(in the rows, 128 means zero)
Each path below is one point turned by a fixed rotation once a step. After each direction that follows a path, write how fast that rotation turns it, in degrees per step (0 if it stays still).
Each turn is a multiple of 5 degrees from 10 to 175, or 0.
Each row of a path follows its step; steps can be skipped.
Rotation 1:
step 1: [125 131 133 131 128 136 134 125 124 125 128 131 133 134 124 126 117 128
 126 128 126 130 130 131 137 127 125 134 134 139 120 124 127 123 135 125
 125 126 129 122 128 132 126 132 122 136 123 135 130 125 130 129 131 138]
step 3: [121 132 122 138 128 131 125 129 134 129 128 130 124 129 131 121 117 123
 121 126 126 126 134 129 125 128 133 125 129 121 121 133 127 139 126 122
 123 125 130 130 126 122 136 130 134 135 124 128 127 133 133 132 128 125]
step 4: [128 131 123 120 136 131 131 124 130 129 132 129 128 128 123 123 138 121
 128 136 129 125 130 129 130 122 133 133 124 133 122 123 129 131 141 126
 126 129 128 132 131 127 131 123 127 128 123 125 121 118 134 134 134 131]
step 5: [127 131 126 127 132 129 116 129 133 130 119 122 118 129 127 132 128 127
 125 120 123 131 132 133 128 128 131 128 126 128 120 121 126 122 131 130
 123 131 126 127 129 131 118 123 124 125 134 122 126 136 123 134 123 133]
step 6: [128 129 117 127 123 129 134 132 133 123 123 134 129 130 129 133 128 126
 120 132 138 129 136 134 123 132 133 135 133 131 127 127 133 127 125 123
 128 123 125 137 131 134 136 128 123 126 124 132 133 134 131 125 120 127]
step 9: [129 121 126 134 129 127 136 120 139 126 128 126 129 140 126 130 120 127
 131 123 124 123 131 124 128 131 128 137 131 129 121 119 132 124 129 120
 133 125 126 132 134 123 131 133 129 127 133 132 128 123 128 128 130 126]
step 10: [121 130 128 127 130 136 125 124 131 127 128 123 132 132 128 123 128 121
 139 126 132 132 132 130 134 132 131 125 133 129 134 121 123 126 126 129
 123 133 120 129 115 130 123 123 128 121 124 134 125 124 137 123 129 130]
step 12: [122 125 127 127 130 129 134 125 137 133 127 133 131 119 121 126 134 128
 129 131 132 123 127 123 121 126 139 123 132 120 120 127 129 130 133 119
 126 128 128 130 122 128 133 134 123 123 132 129 121 124 123 130 126 130]
step 13: [127 131 132 131 129 130 124 122 132 125 123 117 124 129 125 118 129 120
 124 136 121 128 128 133 133 131 125 130 126 132 121 128 124 130 129 132
 115 125 128 130 126 134 128 133 131 118 124 121 130 128 126 128 124 123]
[129 128 126 130 126 128 126 128 127 128 130 127 127 128 129 128 126 127
 127 128 128 128 128 128 129 131 130 128 131 126 131 126 128 128 127 128
 125 127 126 131 129 131 129 129 129 128 129 126 129 127 130 126 129 125]  100
Rotation 2:
step 0: [134 124 124 134 129 123 122 131 133 128 124 128 126 125 134 122 124 135
 136 130 128 132 131 119 113 130 126 132 126 133 122 128 121 122 139 128
 128 127 124 137 132 136 123 127 128 138 132 128 126 125 139 130 128 120]
step 1: [124 122 133 124 143 129 127 125 130 129 126 126 134 131 122 130 133 128
 128 141 131 130 114 130 125 130 121 130 123 124 126 126 126 121 134 126
 122 134 131 122 135 119 121 133 118 127 129 125 121 124 130 132 124 127]
step 2: [127 125 127 134 141 126 125 128 118 123 135 120 128 132 119 127 122 119
 129 125 133 133 133 129 120 128 131 130 122 134 129 133 130 131 121 127
 120 117 138 131 124 124 123 129 130 132 138 132 137 125 129 132 132 130]
step 5: [139 123 122 143 135 122 130 122 123 127 122 128 122 124 131 127 130 131
 132 139 129 122 131 119 133 127 134 131 134 128 120 128 130 125 123 139
 130 130 132 128 124 131 127 134 132 133 130 132 125 129 138 127 129 138]
step 6: [115 133 124 133 129 128 124 126 119 129 125 126 134 127 129 136 121 128
 122 141 127 121 131 124 122 133 135 126 124 129 129 130 127 129 137 125
 127 138 127 128 134 131 120 124 120 128 129 118 124 130 129 116 125 129]
step 7: [130 130 129 142 126 124 127 122 130 133 132 119 127 128 124 127 128 129
 134 129 123 127 117 133 122 124 130 125 121 122 127 129 134 134 137 130
 126 118 138 126 122 127 132 122 113 135 124 127 134 127 131 130 133 125]
step 11: [126 123 133 124 134 125 124 126 123 119 126 128 128 118 122 133 111 131
 126 128 129 128 141 124 118 122 125 131 131 130 119 134 121 124 130 131
 124 126 126 127 129 128 132 125 122 132 133 119 124 133 131 130 135 132]
step 12: [121 133 136 135 135 124 125 123 129 135 115 133 124 126 132 127 124 127
 131 133 125 137 121 138 123 130 123 134 131 127 133 132 125 124 130 125
 125 125 130 122 133 133 122 132 123 142 125 136 129 126 137 123 129 126]
step 13: [134 124 126 136 139 127 127 130 123 126 131 120 117 133 130 124 126 127
 133 140 123 123 131 129 124 123 135 125 121 120 131 131 121 118 127 130
 128 133 126 125 124 120 122 131 127 127 137 132 127 120 124 134 127 121]
[130 128 127 127 129 128 130 126 129 128 127 126 128 131 128 129 128 129
 128 129 132 130 128 128 128 128 131 129 127 127 127 126 129 127 131 126
 129 129 129 127 127 127 127 129 133 129 128 128 125 129 127 127 129 128]  85
[128 131 130 128 126 126 131 130 127 129 128 128 128 128 127 129 127 130
 131 126 128 130 130 129 127 127 127 129 130 129 128 128 131 128 130 127
 127 129 127 127 126 129 131 127 125 129 128 128 128 130 128 129 130 125]  90
[127 125 131 126 127 128 129 127 127 127 125 127 125 127 129 130 130 127
 128 127 128 126 131 129 131 128 126 128 129 129 130 128 128 130 130 130
 129 127 129 128 129 128 129 128 130 130 130 128 128 130 127 127 129 130]  55
Rotation 3:
step 1: [134 129 127 137 132 125 129 128 127 124 120 132 132 133 122 127 133 129
 137 139 132 136 123 125 128 133 118 133 122 124 124 124 130 125 121 135
 129 122 128 126 140 125 126 135 134 143 119 140 128 125 126 130 131 130]
step 2: [119 135 137 123 133 121 133 135 124 136 126 127 133 129 132 119 118 122
 127 130 128 130 113 130 124 124 128 124 129 121 128 132 130 132 130 121
 132 120 124 133 133 135 129 119 123 131 121 122 131 129 140 127 122 134]
step 3: [129 137 123 124 114 130 137 130 133 115 129 136 133 132 135 129 123 125
 119 118 128 132 125 123 138 137 129 133 124 121 118 129 127 128 130 123
 124 132 126 133 135 126 136 133 134 125 126 130 125 133 123 127 128 128]
step 4: [137 125 124 125 130 122 118 131 122 135 140 120 130 131 126 131 126 133
 126 123 135 127 126 130 122 132 130 130 128 131 124 127 116 133 128 114
 125 128 121 128 119 121 134 123 125 134 129 127 117 138 136 134 128 121]
step 6: [123 125 125 129 130 128 129 124 122 133 138 136 135 129 129 120 138 141
 123 123 126 126 129 131 120 123 127 123 125 141 137 137 129 120 131 117
 133 118 136 127 124 129 125 124 133 123 127 125 133 130 124 121 131 130]
step 9: [128 131 136 125 126 124 125 129 128 124 126 132 129 134 128 131 125 131
 136 128 129 126 141 135 131 137 122 136 129 121 128 119 124 132 131 143
 134 125 131 128 128 122 125 128 123 113 127 121 129 121 122 136 124 138]
step 10: [124 128 128 127 136 122 121 119 123 129 130 130 131 139 130 121 124 132
 135 136 121 141 133 120 137 123 128 120 134 122 128 131 125 127 126 125
 123 135 131 115 123 132 131 128 127 137 126 130 134 129 127 134 138 130]
step 13: [139 121 126 126 124 124 136 130 131 131 127 128 134 121 126 134 132 134
 129 130 124 127 117 129 127 122 123 136 120 126 129 119 113 135 137 128
 121 136 124 127 124 128 131 135 128 130 127 120 125 120 132 120 122 130]
step 14: [133 129 135 128 131 145 131 126 115 132 127 130 126 126 137 129 132 125
 129 122 131 126 133 129 124 121 138 124 119 126 127 123 133 127 134 121
 125 135 127 128 129 143 129 124 119 130 129 134 121 128 127 132 136 122]
[129 129 127 130 128 128 127 128 127 128 128 127 128 130 126 129 127 131
 130 129 127 130 127 128 130 126 127 131 127 131 126 126 129 130 128 127
 124 127 128 127 128 129 128 129 129 131 130 126 127 129 127 128 129 125]  115
Rotation 4:
step 0: [123 134 138 134 116 122 126 135 136 124 130 122 134 138 138 129 131 122
 124 127 129 134 131 133 135 126 127 126 125 131 120 138 129 131 132 130
 140 120 124 127 134 118 125 122 126 131 134 115 128 126 122 125 127 123]
step 1: [123 132 128 121 130 123 130 137 135 139 127 133 125 128 135 131 123 126
 127 136 125 128 126 129 125 133 139 130 130 127 127 134 144 134 131 129
 122 126 128 137 132 133 133 130 125 118 131 130 148 136 130 125 127 133]
step 3: [118 132 126 132 128 124 120 140 129 124 119 122 128 139 134 122 128 136
 127 142 121 135 137 126 128 130 128 132 126 125 118 139 138 129 131 130
 128 120 129 126 138 121 121 126 128 125 126 127 130 130 128 133 125 128]
step 6: [120 128 130 123 127 122 127 129 135 134 122 130 129 133 132 123 133 122
 133 145 123 133 128 126 119 126 121 123 129 118 123 137 127 120 130 124
 135 115 130 129 127 129 116 130 121 132 134 136 135 130 123 129 119 126]
step 7: [135 129 123 132 123 120 137 138 120 127 136 122 136 131 126 132 124 123
 121 123 124 131 131 130 137 129 133 129 127 125 119 138 145 122 134 121
 134 124 124 130 131 123 127 121 123 117 130 127 130 127 130 133 127 127]
step 8: [123 132 126 121 122 129 123 137 146 137 125 139 136 132 129 136 123 133
 123 135 133 131 129 126 127 142 127 131 128 124 125 132 123 125 127 131
 136 129 124 135 133 125 128 132 121 128 127 121 137 128 119 128 132 126]
step 12: [118 126 133 131 131 133 137 139 139 120 122 125 130 136 127 132 124 124
 130 137 127 129 132 130 129 129 132 134 116 132 129 133 135 134 137 128
 127 125 122 141 137 121 128 129 119 127 134 132 136 135 127 126 126 131]
step 13: [125 139 131 130 120 115 128 124 129 139 137 131 136 132 131 128 125 132
 132 133 121 136 122 127 127 126 123 118 128 121 123 133 132 125 134 133
 125 126 125 121 136 133 124 127 118 130 128 127 141 136 137 134 132 125]
step 15: [121 131 124 128 130 128 141 138 132 135 123 128 136 137 126 133 122 125
 133 141 127 128 124 132 120 130 130 125 128 123 120 140 133 132 132 123
 136 127 112 133 130 133 121 135 129 127 132 127 131 124 130 131 126 125]
[128 124 124 127 127 128 129 129 130 128 127 128 129 126 129 130 130 128
 126 128 130 126 126 126 127 129 126 129 129 131 128 129 127 130 129 128
 129 128 127 129 128 129 130 129 130 129 126 129 129 130 130 130 127 127]  110
[128 130 130 129 128 129 129 131 130 126 129 129 128 126 125 128 124 128
 128 127 130 128 129 127 129 129 127 128 130 129 127 130 129 131 128 129
 129 130 126 128 128 128 129 128 129 129 128 127 127 129 128 124 125 128]  95
[129 127 129 127 129 127 128 131 128 130 126 126 129 129 129 125 128 127
 129 124 128 126 130 129 128 130 126 129 128 126 126 126 128 130 129 128
 126 129 127 126 129 132 128 127 128 127 127 129 128 128 129 129 127 126]  175
[128 127 126 126 128 127 129 129 127 129 128 129 127 126 125 129 127 126
 125 128 128 129 129 130 129 128 126 129 130 126 126 127 126 123 129 128
 129 126 127 129 126 129 129 127 128 128 129 128 127 125 126 129 127 129]  35
[127 128 128 129 132 127 127 129 129 128 125 130 128 127 127 131 126 129
 129 128 128 128 130 131 128 128 129 128 127 128 128 128 127 130 128 126
 129 125 129 128 130 126 129 126 130 126 125 127 127 129 130 129 129 131]  155
Rotation 5:
step 0: [126 126 133 134 132 125 126 128 132 137 130 127 125 131 130 128 115 123
 113 122 128 127 125 124 135 126 138 133 129 135 131 128 123 127 118 128
 120 127 130 136 121 124 129 129 129 123 118 119 138 133 126 130 123 126]
step 1: [128 124 126 126 128 132 128 130 127 120 122 135 130 124 120 125 132 120
 120 127 131 118 114 128 130 129 132 128 130 131 136 127 123 124 127 123
 122 133 135 135 127 125 135 124 121 130 136 131 130 132 135 139 118 120]
step 3: [128 139 129 121 124 127 118 128 129 126 129 132 128 121 131 124 123 145
 124 133 132 134 132 128 119 134 129 129 130 125 128 135 138 125 122 135
 132 127 124 126 130 130 124 127 135 132 122 120 131 118 123 123 136 130]
step 6: [128 126 132 122 132 127 129 117 123 127 124 130 118 125 135 133 131 126
 132 123 126 134 127 128 128 134 127 127 128 131 125 129 125 131 137 143
 120 122 127 133 126 131 129 119 124 120 137 125 122 136 130 116 122 121]
step 7: [129 132 134 121 118 134 131 122 127 125 119 120 128 129 137 128 122 131
 120 121 132 131 125 119 126 128 116 131 126 123 128 125 129 131 135 130
 123 141 125 120 126 132 122 125 126 131 127 136 129 140 125 126 132 122]
step 8: [128 131 125 132 130 132 129 126 136 123 131 123 136 137 126 115 129 127
 122 127 135 127 133 123 130 126 126 136 130 129 135 131 120 135 135 121
 140 135 135 120 130 132 121 138 134 131 120 133 128 127 128 126 130 132]
step 10: [125 122 126 132 121 127 124 127 120 134 130 127 131 122 129 130 125 125
 135 131 114 126 125 143 119 122 133 120 129 127 118 126 122 126 123 127
 120 131 124 134 128 126 125 128 126 131 135 123 121 135 123 134 140 127]
step 13: [128 136 126 130 136 126 122 131 122 117 124 125 125 129 131 123 126 127
 133 120 124 123 132 133 131 123 125 124 131 111 134 122 128 121 129 123
 132 123 123 125 136 119 132 121 130 121 125 139 133 126 127 129 124 134]
step 14: [123 135 127 131 134 124 124 136 127 128 143 128 130 126 132 129 122 140
 135 138 121 124 126 118 132 132 117 119 132 126 132 138 122 121 134 127
 126 126 125 128 137 124 125 125 126 131 131 127 124 127 123 128 125 128]
[130 127 130 128 127 128 128 129 126 126 127 129 126 127 128 130 129 126
 129 127 129 129 126 128 128 129 124 129 129 131 127 129 126 130 125 132
 128 129 128 127 129 129 127 127 129 130 127 130 127 126 129 129 131 130]  80
[129 130 129 126 125 128 130 129 128 127 129 126 128 126 128 128 131 130
 128 129 129 129 128 130 127 129 128 128 125 128 127 129 129 132 128 126
 125 129 127 127 126 128 128 128 126 130 129 127 129 128 126 123 127 128]  85
[127 129 131 128 130 130 129 129 127 127 130 127 125 131 129 127 128 128
 127 126 128 128 128 126 130 125 125 127 127 129 127 129 128 128 130 128
 129 130 129 130 128 128 128 127 127 129 127 128 125 130 127 126 125 128]  45
Rotation 6:
step 0: [133 129 135 120 130 128 121 131 128 136 136 124 121 132 127 125 123 127
 133 125 126 136 130 136 125 123 132 135 120 128 121 141 117 129 131 121
 123 129 139 127 130 121 126 135 137 125 127 123 124 125 127 120 125 119]
step 1: [136 130 138 124 123 119 129 130 126 132 131 126 125 118 140 121 127 121
 139 132 122 131 130 130 131 122 133 133 118 127 129 130 125 131 133 124
 127 135 130 139 135 124 122 137 134 125 132 122 136 130 125 124 127 133]
step 3: [127 128 126 118 127 125 119 123 124 120 131 123 126 134 142 131 129 122
 126 123 114 132 122 132 122 129 126 133 123 128 136 125 127 126 123 137
 120 137 132 111 125 130 129 131 124 126 124 131 125 126 124 125 128 126]
step 4: [126 123 138 119 128 121 125 126 125 122 115 122 128 131 138 127 127 121
 133 121 121 116 122 138 132 127 124 128 134 128 129 131 129 127 128 136
 116 128 124 121 131 127 120 132 129 136 128 121 126 125 133 126 126 127]
step 6: [130 121 122 123 126 138 124 128 120 121 132 124 127 125 131 131 123 129
 142 126 128 140 129 133 129 126 123 136 130 126 126 133 122 127 134 130
 134 132 128 133 121 130 129 141 134 134 127 127 125 133 122 120 123 115]
step 9: [128 130 126 125 122 135 122 125 125 125 129 136 129 131 135 131 129 126
 131 125 111 140 120 144 127 130 119 128 122 133 132 129 131 133 125 126
 125 125 118 123 133 128 130 127 136 128 122 132 130 127 131 139 132 124]
step 10: [127 129 129 126 121 125 123 129 124 124 123 124 141 137 139 126 125 117
 135 121 121 129 119 134 136 131 128 123 134 131 124 131 124 122 123 126
 120 126 116 132 133 130 134 128 131 127 132 137 127 123 122 135 126 127]
step 11: [118 130 130 124 130 130 116 125 130 128 116 129 139 122 137 123 119 125
 130 132 125 131 124 127 130 126 128 126 144 131 127 128 126 125 128 126
 126 127 124 137 129 126 135 130 115 138 129 134 122 130 128 125 125 120]
step 13: [138 132 129 119 126 127 127 132 127 143 126 128 125 124 140 134 125 131
 131 123 130 128 123 135 138 130 130 132 130 129 124 138 128 130 120 120
 134 133 128 137 122 122 130 135 133 117 131 119 125 127 125 130 124 124]
[129 130 127 127 129 129 130 132 128 128 128 130 126 126 128 129 131 128
 129 130 129 130 129 128 129 125 129 128 129 131 128 131 128 128 131 130
 127 129 129 128 128 127 126 127 128 125 128 129 128 129 125 129 129 127]  55
[127 129 127 127 129 129 129 127 127 127 128 127 126 127 126 125 128 126
 128 127 123 127 128 128 127 129 130 130 129 130 129 126 132 125 129 127
 126 128 128 127 129 127 130 127 129 127 128 129 129 128 127 131 129 131]  55
[130 127 129 127 130 126 131 131 126 129 126 128 128 128 130 125 126 127
 128 129 130 127 127 128 130 129 131 129 130 126 128 125 128 130 129 129
 128 126 127 129 130 127 127 128 126 128 129 129 131 126 129 128 127 128]  115
[130 126 129 129 127 126 129 128 130 127 126 127 127 129 128 128 130 131
 128 129 128 127 127 129 128 129 129 131 131 128 129 130 130 126 127 130
 131 129 128 128 127 128 130 129 127 129 125 127 126 128 127 129 128 128]  45
[126 127 127 127 130 127 131 124 128 130 127 129 128 127 127 126 131 129
 127 128 128 131 128 131 128 128 128 130 126 127 129 128 128 129 127 128
 128 128 126 130 126 131 126 125 127 128 128 130 127 130 128 128 125 127]  110
[129 128 126 127 127 127 127 125 124 129 128 128 125 126 128 130 128 130
 127 127 128 126 127 126 128 128 128 127 128 128 127 127 129 130 128 128
 130 133 128 128 127 127 128 128 125 126 127 129 130 127 129 129 129 127]  70
